One turn moves each row of this set onto another row. After a few examples, where does it send each row asked below?
K_21: [-12.2, -27.0,  -8.9,   3.4,   3.8,  18.0,   0.7, -28.1,  -1.5,   6.7,
   9.3, -11.7,  -1.5,  15.6,  -1.2,   1.9,   2.7,  18.3,   4.8,   0.2,
  -5.3,   7.7,  -5.6, -21.7,   4.3,  20.9,   3.2, -17.8, -37.7]
K_610: [-19.0, -22.1,   6.1,  -8.7,   5.2,  -7.6,   3.2, -15.6,  -5.2,   1.4,
  -1.2,   7.3,  -4.4,  14.2,  17.5,   3.5,  21.5,  28.7,  14.3,  -8.0,
  -1.0,  15.3, -16.2, -10.8, -11.7, -34.1,   5.2, -19.6,  -9.5]
K_689: [ 14.4,   2.6,   5.6,  -8.6, -16.1, -13.4,   8.3, -17.1,  -7.0,   8.5,
 -13.8,  -4.4, -10.9,  15.8,  -2.4, -12.4,   4.8,  12.1,  11.7,  11.5,
 -14.2,  -5.3, -30.1, -14.1,  -9.2,   7.4,  14.0,  -5.7,   6.2]
K_772: [ -4.1, -23.1,  18.9,   5.5,  -1.2, -22.2,   3.6, -28.4, -20.5,  14.5,
  17.1, -30.1, -13.4,  17.0,  -2.8,   6.7,   4.9,  -2.4,  -7.4,  10.4,
  13.2,   9.6, -12.1,  -1.6,  -4.9,   0.0,  20.1, -10.9,   8.4]
K_75: [ -2.2,   8.6, -16.4,  -8.2, -17.5,   3.6,  -7.4, -24.7, -13.8,   6.8,
  19.8,  -5.3,   1.6, -11.5,   1.5, -16.5,  -2.1,  25.8,   8.8,  -1.3,
  -6.4,   9.4, -24.3,  -1.4, -20.3,   7.1,  19.3, -12.0, -15.4]
K_715: [-27.8, -10.5, -25.6,  -0.5, -17.6,  14.1, -14.6,   1.2,  -8.0,  16.1,
   8.3, -11.9, -12.2,  12.4,   8.6, -10.4,  14.4,   1.5,   4.2,   0.4,
  11.3,  -0.9,  -5.8,  12.1,  -3.4,  15.7,   0.5,  30.1, -12.6]
K_266: [  5.1, -20.5,  -1.4,  -3.0,  13.5,  -4.8,   8.6, -12.8,  -6.5,   4.6,
  11.3,   9.7,  -4.3, -10.3, -22.6,   5.9,  14.3, -14.1,   1.2,   7.1,
  -0.8,   7.8,   7.4,  36.7,   7.5,  -3.2,  25.2,  -4.3,  -4.8]
K_26: [ -4.1,  -5.2,  28.1,  -8.4,  -4.2,  -0.4, -30.2,  13.8, -16.5,   7.2,
  14.2,   7.4,   8.4,  -4.1,   3.7,  15.5,   6.5,   2.0,  -1.7,  22.5,
   3.3,  17.4,  -8.6,   6.8,  -7.1, -14.8,  31.6,  13.1,   1.4]
K_381: [ -2.8, -21.6,  12.5,  -5.7,  -4.5,  -8.2,   8.9,  -4.8,  -4.8,   2.3,
   5.7,   1.7,   8.2,   6.4, -19.9,   6.4,   0.0, -26.0,  10.5,  11.1,
  -6.9,  22.5,   1.9,  30.8,  15.3,  -9.7,  19.8,  -4.9, -16.1]
K_743: [ -8.0,   0.3,  16.3,  24.7,   2.5, -15.6, -11.9,   2.5,  -4.8,  -5.5,
  10.9,  -4.8,  13.7,  19.7,   7.4,  -1.6,  11.9,  -2.0,  -5.1,  15.5,
  -6.0,  19.0,  -2.3,  14.9,  -9.1, -17.2,   8.9, -12.3,  22.1]
K_942: [-24.0, -23.0,  -4.8,   1.4,  14.7,   6.2, -14.1,   8.3,  -5.8,  18.2,
   6.8,  -5.6,   9.2,  10.6,   3.6,  18.8,   1.1,  -5.4,  -4.6,  33.2,
  34.5,   0.0,   1.8,   0.3,  11.2,  -5.8,  12.6,   2.7, -20.8]
K_729: [-12.6,  -9.4,   0.8,   2.5,  -5.3, -24.3, -15.2, -17.5, -14.2,   5.6,
  -3.5,   4.3,  -0.1,  16.8,  21.9,  -2.8,  14.1,  22.7,  21.7, -11.1,
   3.1,  -0.9,  -7.1, -12.1,  -6.7, -23.1,  10.5, -30.3, -15.2]
K_486: [ -1.5, -16.4, -13.0,  -0.3,   5.0,  25.4, -12.6,  17.6, -16.1,  -8.3,
  -6.7,   1.4,  19.3,  10.8,  11.8, -13.0,  26.2,   9.9,  -1.5,   7.3,
  -5.6,   1.7,   0.1,   6.2,   1.1,  23.6,  -1.9, -10.9, -19.2]
K_921: [-28.8,   7.1, -15.8,   7.6, -24.5,  27.4,   4.8,  -8.3,  -7.7,  12.9,
   6.1,  -5.1, -11.4,  14.0,  15.0,  -2.7,  13.3,   9.3,   5.8,  13.8,
  18.4,  -8.0,   7.4,   8.0,  -2.2,   6.2,   2.7,  17.9,  -2.9]
K_179: [ -6.7, -27.9, -11.5,  -5.9,  -4.1,  18.8,  -7.5,  16.3,  -1.6,  14.7,
 -14.1,   1.7,  17.6,   0.4, -27.9, -11.9,  12.6,   8.5,   9.2,  21.8,
   6.1,  -5.0,  -6.8,   5.8,   5.9, -10.0,  -9.5,  10.2, -12.9]

K_26 turns into K_486
K_75 turns into K_743
Where do these go?
K_610 turns into K_266
K_772 turns into K_942
K_729 turns into K_381

